(in the rows, 128 means zero)
One turn or mirror swaps these rows in pairs. Which row does each one swap with?
The rows were stretched afterwards, more along some directions than others.
dazo: [125 122  83 144 137 108 103 182 109 141 130 120 162 105  66 153]
Zeze: [132 135 111 144 139  91 122 173 108 153 130 137 139 124  86 143]
Pupu: [117 106 145 121 100 117 142 121 143 133 105  95 141 132 116 125]
Vumeg: [112 104 155 116 118 118 120 114 122 137  96  84 132 110 142 130]
zapet: [140 143 135 124 124 122 126 122 156 101 125 113  81 124 159 117]
keta: [118 113 154 127 107  97 134 115 128 132 108  76 126 119 134 108]
pom: [124 140  97 157 136 112 111 188 116 149 144 131 156 104  75 167]
ropi: [114 167 138 137 139 115 136 138 145 139 125  99 114  90 117 110]
vobag: [147 139 120 121 104 108 144 131 155 100 116 109  96 125 139 115]
liva: [ 98 112 155 123 109 120 117 135 128 133 109  74 130 118 127 127]
gakef: [128 125  92 139 147 117 100 186 116 132 140 136 160 109  79 165]
sato: [124 122 104 154 139  98 102 182 126 127 133 127 166 112  86 149]
kurot: [115 131 104 148 132 110  99 179  97 150 117 128 169  98  85 161]
fipus: [122 175 123 142 124 121 120 170 130 125 162 138 120 138 123 118]
namaz: [130 146 145 120 121 120 145 157 143 106 131 102  76 144 155  99]
Mufik: [124 118 100 146 140 108 106 173 108 144 124 138 163 108  82 160]
sizig: [111 111 153 125 114 109 116 128 145 131 113  77 134 137 128 116]
tugu: [125 144 144 130 127 124 132 132 160 103 109 107  70 121 145 124]
lekun: [122 133 119 157 149 102  98 176 121 138 134 126 160 110  92 153]
Gidam: [142 142 126 123 121 111 132 133 157 106 154 104  79 123 147 125]
gelo: [113 157 138 131 147 122 136 138 147 123 124 103 112  87 117 110]
Vapi: [112 133  99 148 153 126 102 185 111 141 139 127 151 100  77 162]
lage: [145 157 139 134 127 121 132 133 155 112 130 117  68 124 160 116]
sipib: [120 156 130 130 147 127 124 142 127 120 147 146  96 146 138 124]
Sikot: [121 124 104 142 148 113 103 167  99 156 126 137 158 104  94 164]
zemud: [132 153 115 130 148 126 124 144 139 121 151 157 100 144 129 132]
vugit: [132 162 116 132 129 111 121 159 136 119 155 160 107 131 119 152]
Dab: [116 106 147 121 114 116 120 116 131 138 105  79 135 120 127 128]
Fipi: [102 119 153 133 107 132 127 126 136 143 101  82 123 117 132 133]
nit: [103 106 164 132 121 111 110 127 132 137 102  73 132 127 143 116]
seko: [117 101 150 116 118 113 109 115 134 126 102  85 142 113 144 130]
Luma: [133 142 102 119 136 113 134 151 140 122 157 147 114 149 109 118]
dapa: [126 115 102 138 150 108  99 167 110 143 126 140 164 112  98 161]
bes: [108 109 147 125 103 125 117 121 135 134 106  85 141 121 137 128]
Tum: [128 164 121 153 139 121 130 157 148 123 166 152 105 136 123 131]
fere: [ 88 121 136 124 141 119 155 148 108 145  80  91  83 123 146  98]
non: [ 89 116 141 114 149 120 163 148 104 153  83  99  81 136 144  93]
nako: [ 95 128 132 125 142 129 162 141 109 165  88 105  78 138 138 105]
tabak: [114 167 139 130 149 118 141 144 154 137 136 108 105 102 114 110]
zem: [112 102 149 116 120 118 130 127 131 141 113  78 133 123 128 121]
fote: [123 153 150 126 130 122 121 141 148 107 125  95  66 132 153 113]
kul: [123 157 108 150 151 129 126 146 150 131 166 139 100 132 110 134]

Vapi pairs with Fipi
zapet pairs with zemud
Vumeg pairs with Sikot

One turn or mirror swaps these rows in pairs. Which row does each one swap with?
The rows were stretched afterwards, more along some directions than others.
Zufer: [103 149 122 136  51 136 106 120 172 135 153 129 129 135 129 124 133 103
 122]
Gizus: [ 96 164 120 136  55 151 114 122 180 127 157 135 128 141 137 100 126  93
 116]
rov: [141 114 159 126 128 103 131  98 122 102 122 122 125 128 105 122 187 145
 150]
Ritad: [140 108 159 126 116 116 146 106 143  91 116 132 114 144  98 120 192 135
 145]
riri: [168 140 106 144 163 136 140 106  92 135 143 137 144 147 111 167 128 177
 148]
lafik: [ 96 146 119 130  53 138 107 112 175 135 163 134 130 129 129 125 126 108
 127]
zod: [110 113 120  83 159 118 104 137 120 146 156 123 128 127 129 108  88 172
 141]
ran: [142 104 154 124 122 109 135  97 123  98 110 118 110 133 101 133 199 134
 162]
vor: [165 142 105 140 165 144 143 107  91 135 153 141 144 146 115 163 120 179
 148]
toli: [112 151 129 142 113 132 148 144 126 127 130 101 145 131 148 101 126  95
 117]
pesav: [165 142 114 137 171 139 139 104  91 138 146 129 146 142 118 162 121 178
 147]
niz: [168 143 109 141 167 137 141 104  95 141 152 140 149 146 121 163 114 182
 144]
Mapu: [119 137 127 144 129 129 159 136  98 123 118  95 144 134 151 105 117 119
 118]
Sefu: [114 111 114  78 159 112 105 130 132 147 158 120 121 143 122 118  95 169
 156]
pituf: [122 114 109  79 156 123 110 137 132 146 144 126 117 147 128 114  93 165
 149]
Sog: [121 108 121  83 151 109 104 131 131 156 151 123 128 134 127 115  87 176
 140]
Buz: [165 138 112 149 171 135 147 108  81 129 145 131 146 141 124 159 118 178
 140]
Fuz: [123 105 121  83 150 113 113 134 134 143 142 125 118 144 131 118  90 166
 145]
tak: [166 139 109 135 169 135 141 108  93 139 150 141 150 141 114 160 123 187
 149]
sizus: [116  98 118  78 156 111 114 132 124 142 145 124 122 144 121 119 109 175
 158]
pav: [172 151 100 139 165 138 140 103 100 141 153 139 143 153 122 163 113 190
 147]
vikof: [102 152 121 136  46 139 116 118 179 127 151 134 130 139 133 117 127  89
 115]
lem: [119 120 119 127 136 122 146 141 102 132 112  86 145 129 136 108 112 115
 125]
Ful: [146 116 163 130 121 117 135 108 140 100 112 132 123 142 101 119 196 135
 147]
Sosub: [152 122 141  73 147 148 100 150 186 140 100 108 115 152 116 124 141 128
 176]
tabo: [170 149 103 152 159 133 143 102  85 145 145 138 150 144 124 159 118 173
 138]
sis: [108 156 113 133  42 139 105 115 167 133 170 132 122 130 133 118 125 103
 124]
Ruzu: [117 144 121 143 131 120 155 141  95 118 142  96 146 126 145 120 112 115
 122]
Vutoz: [111 148 117 134  52 143 109 120 172 135 155 133 128 136 127 128 115 107
 114]
beza: [141 123 140  70 172 153 113 163 175 127 105 112 104 158 117 116 140 136
 175]
Birol: [137 109 160 125 116 112 139 103 138  96 111 132 116 138  99 118 190 121
 146]
Padur: [116 105 124  80 162 114 102 129 133 142 147 114 118 137 127 128  92 178
 156]
pato: [141 108 160 117 129 112 132 102 142  96 106 126 113 137  97 125 189 138
 152]
bam: [162 156 119 142 164 141 136 100 104 134 147 129 145 145 120 158 123 171
 142]
govu: [108 155 124 144  49 140 115 126 163 134 155 144 139 137 126 101 124 100
 106]
bozab: [123 149 127 148 115 135 164 137 125 115 129 102 139 146 143 104 126 114
 122]
fot: [111 106 112  76 150 122 104 131 129 146 151 127 112 135 121 111 104 169
 157]
Guna: [107 114 122  79 159 127 108 138 146 143 142 125 117 145 128 103 102 154
 152]
fogit: [156 113 149  70 177 152 124 160 177 126 103 128 103 167 108 116 144 132
 184]
Vigaf: [117 154 113 140  48 147 123 128 176 131 150 147 128 151 129 119 116 100
 108]
Nobok: [149 122 143  67 167 152 107 160 162 128 113 119 107 150 108 117 137 131
 179]
Rozim: [146 114 157  73 154 154 117 160 185 123  88 127 107 161 108 110 157 124
 172]
Bukop: [113 141 131 135 121 114 146 136 114 131 134  89 151 131 139 111 126 123
 128]
dito: [110 152 116 138  46 148 115 117 162 123 161 140 128 137 132 121 128  97
 123]
dus: [114  98 114  72 166 109 107 130 123 151 134 118 116 131 118 121  91 172
 155]
mubu: [137 112 162 123 118 107 132  96 132 100 122 123 119 135 103 118 198 140
 154]
Finu: [107 168 115 134  48 146 106 117 181 132 173 140 132 141 128 113 119 102
 117]
bom: [175 146 105 146 161 142 146 106  97 138 157 142 142 151 127 164 114 180
 145]
bok: [111 155 119 125  51 138 101 113 181 146 150 137 126 131 126 121 124 107
 126]
Paf: [139 123 164 123 137 113 136 105 127 104 113 128 127 140  99 103 187 138
 141]
fuda: [141 114 157 126 115 115 137 100 135  95 115 127 114 141 100 118 193 133
 147]
temo: [155 129 142  76 157 141 111 160 174 129 115 124 110 163 108 124 157 137
 181]
nitan: [137 118 164 122 123 113 133 100 132 101 118 122 123 134 102 111 194 138
 146]
Bove: [113 102 112  72 162 113 106 135 137 154 158 125 124 137 117 130  90 179
 157]

mubu pairs with vor
fuda pairs with niz
tak pairs with ran
bom pairs with Ritad
fogit pairs with bozab

One turn or mirror swaps these rows in pairs. Which row does each one swap with?
The rows were stretched afterwards, more along some directions than others.
zafo: [ 76  89 101  89 109  88 101 121 128 100  79 140 121 101 131  69  60 139
 133  89 122 134 152 176 138]
Zala: [ 93  93  90  86 138  91  80 147 147  75  62 144 138 106 120  63 100 109
 110  52 119 139 116 168 149]
sudez: [ 77 116 101 117 129 107  83 111 157 101  95 120 134 136 107 105  97 115
 124  94 137 132 171 114 129]
tuvo: [ 81 122 105 127 126  94  69 119 172  93  98 106 131 143 116 107  70 113
 124  73 145 138 159 129 129]
Las: [112 124  52  76 129  90 134 149 138 124  92 133 129 111 110 125  97 131
 138 109 111 156 173 138 147]
Faf: [111 133  88 100 156  74  75 110 162  67  94 103 127 164 130  88  62 120
 143  63 118 152 159 179 132]
fofa: [103 137  72  88 122  79 110 154 151  92  84 135 134 129 143 131 120 137
 149 117 100 142 151 131 150]
Fiz: [116 143  61 113 140  83  79 132 163  61  84 109 144 152 110 119  92 131
 158  73 126 143 158 149 130]
bobad: [129 158  77 108 168  83  98 157 190  53  91 110 127 143 124 113  76 133
 157  74 138 144 133 163 124]
Zuse: [106 124 117  82 132  89 105 127 126  96  94 142 109  98 154  96  73 148
 143 104 120 145 131 159 149]
raked: [104 113 120 121 129 105  87 110 141 116 113 132 120 130 135 101  58  94
 136  74 136 142 152 130 127]
Beli: [104 119  62  93 110 101 111 126 151 132  82 145 157 125 121 128 125 140
 148 112 102 122 174 142 125]
pogi: [ 83 117  99 113 129 107  83 104 145 104 107 117 122 122 125  91  75 111
 136  89 141 135 167 120  95]
nufo: [126 143  83  73 105  85  98 118 139 129  97 143 148 112 120 130 116 145
 144 104 105 140 181 152 141]
rogan: [ 79 131  81 112 127  70 136 129 111  79 108 115 141  96 110  67 102 126
 112  85 128 147 148 118 151]
gup: [140 129 116  91 119 107 102 114 118 125 139 119 126 108 155  98  50 107
 122  88 130 160 132 181 115]
gupep: [115 130 104  98 125  93  78 129 142  90  77 126 123 107 133  89 123 119
 109  95 112 117 138 157 156]
letez: [136 138  81  85 110 103 107 137 159 114 106 141 139 121 141 140 133 154
 145 123 111 127 169 138 125]
vig: [123 144 121  87 119  95  73 115 176  87 112 106 139 122 165  92 113 120
 144  96  99 167 125 171 118]
gavur: [106 114 121 116 134  98 109 129 132  81 105 134 108 108 157 104  70 136
 132 101 109 146 121 155 140]
pag: [ 91 110  97 109 134  84  80 134 156  82  64 122 130 105 120  79 103  96
 100  59 103 128 131 155 159]
Saf: [ 86 135 125 123  94 112  72 114 188  87  97 127 123 145 118  62  93 120
 166  81 104 136 135 149 124]
Donit: [133 145  83 116 157 104  75 122 144  73 107 112 114 145 119  87  67 123
 140  62 138 158 150 161 123]
tukim: [102 135 102 124 111  88 114 109 129  86 133 123 151  82 100  80 126 136
 108  94 116 186 143 110 139]
Vinif: [108 178 108 120 120  68 106 150 182  69 105 104 142 126 142  86 101 118
 150  81 130 158 151 111 123]
lugu: [103 121  85 140 113 101 133 134 136  93 128 142 145  70  96  71 109 136
 101  89 121 181 112 124 151]
Baze: [137 142 106 116 140  83 123 136 120 130 139 106 127 123 147  73  82 104
 117 105 125 155 144 150 104]
koduk: [106  95  58  80 128  88 107 135 147 130  74 131 143 119 109 101 105 147
 129  97 108 123 175 163 143]
fige: [ 84  98  64  84 131  82  88 142 146  99  77 137 150  96 106  59  95 117
  98  47 128 137 132 157 140]
ruki: [ 94 129 103 124 116  88 115 119 141  59 134 124 150  92 100  74 118 141
 116  83 132 171 123 117 144]
kupe: [115 127 107 126 112  95 107 145 112 127 115 148 137 111 116  94  76 101
 103  80 122 150 132 174 119]
Dof: [120 141  98 124 128 108  70 104 149  77  97 111 129 150 121  81  62 127
 154  59 122 146 157 178 114]
Nuv: [107 138  73  92 133  77  78 144 173  91  64 129 139 119 111 110  75 127
 138  44 116 131 170 167 151]
kesen: [141 140  99 114 139  90 130 126 127 125 146 107 134 126 135 102  73  95
 121 100 134 138 148 143 106]
Zazu: [143 136 113 111 136  94 111 120 127 137 127 126 133 138 159 105  75  93
 122  95 117 139 143 175 111]
savav: [ 98 102  45  80 115  96 114 138 166 127  72 146 148 128 103 108 117 133
 151  93  97 119 173 140 147]
zer: [ 92 126 108 129 142  91  76 123 176  96  93 117 131 144 127 120  94 109
 134  80 130 136 162 116 123]
ledu: [131 152  87  96 131  60 106 136 171  51 105 109 111 100 153  95 115 141
 140  96 114 186 142 115 141]
zalon: [112 194 118 144 121  79  90 149 163  60  91 114 130 127 135  87  83 113
 160  77 112 155 140 139 129]
gam: [ 78 143 122 100 104 112 102 113 184  97 102 122 138 131 128  84  97 119
 165 107 124 132 160 127 119]
ronet: [124 162  82 125 139  95  70 130 147  58  99 102 103 150 131  87  60 132
 160  61 134 153 157 151 127]
davu: [ 97 129  98 106 129  81 134 120 127  71 121 121 152  85 113  85 112 133
 123  94 132 169 139 106 145]
Per: [ 90 122  84 111 111  92  89 145 168  69  58 119 140 117 103  82  69 133
 136  46 131 128 154 175 141]
labef: [127 145 100 133 152  87  90 130 183  64 114 104 115 132 111 129  75 143
 146  80 140 139 135 138 129]
kopu: [104 149 105  99 130  76  95 144 157  75 106 113 149 117 138  83 102 126
 130  98 122 173 106 169 120]
fetir: [ 84 163 103 135 100  87 112 134 148  92 117 114 154 107 106  81  81 107
 132  73 125 155 159 127 116]
vafa: [104  92 108 105 132  98  64 129 125  92  70 145 118 102 115  71  88 111
  89  54 113 131 128 180 153]
Lav: [147 160 101  71 128  88 112 128 127 128 128 107 136 133 148 103  63 105
 127 118 126 146 158 162 106]
sori: [ 87  91 105 101 126 102  68 139 146  73  70 151 117 103 116  65 110 118
 111  55 124 125 118 155 154]
tipim: [126 125 125  87 134 101  85 120 141  97 102 132 102 107 159 110  66 154
 150 120 125 143 146 157 140]
sodum: [132 164  97  96 151  48  93 148 158  66 117  95 131 128 162  83  90 123
 139  96 132 174 132 160 109]
lazi: [ 98 131  95 118 118  91  80 129 190  91  75 125 156  99  93 117  72 131
 135  51 124 151 152 160 150]
Lol: [127 121 130 115 102 116 107 130 134 126 128 138 125 128 149  89  95 100
 116  97 112 142 134 182 120]
vuru: [102 137  81 125 113  90 128 112 139  80 124 120 152  74 100  72  95 135
 120  79 113 174 136 111 142]
Zive: [ 91 105 131 107  87  93  83 108 138  70  89 114 124 109 136  46  61 111
 102  81 119 138 127 186 121]
Digu: [126 152 116 122 140  88  85 150 162  66 118 103 124 127 143  84  96 122
 138 102 121 189 111 177 121]

lazi pairs with zalon
labef pairs with Saf
Zazu pairs with Beli
Baze pairs with koduk
ronet pairs with tuvo
vig pairs with gavur
Zive pairs with ledu

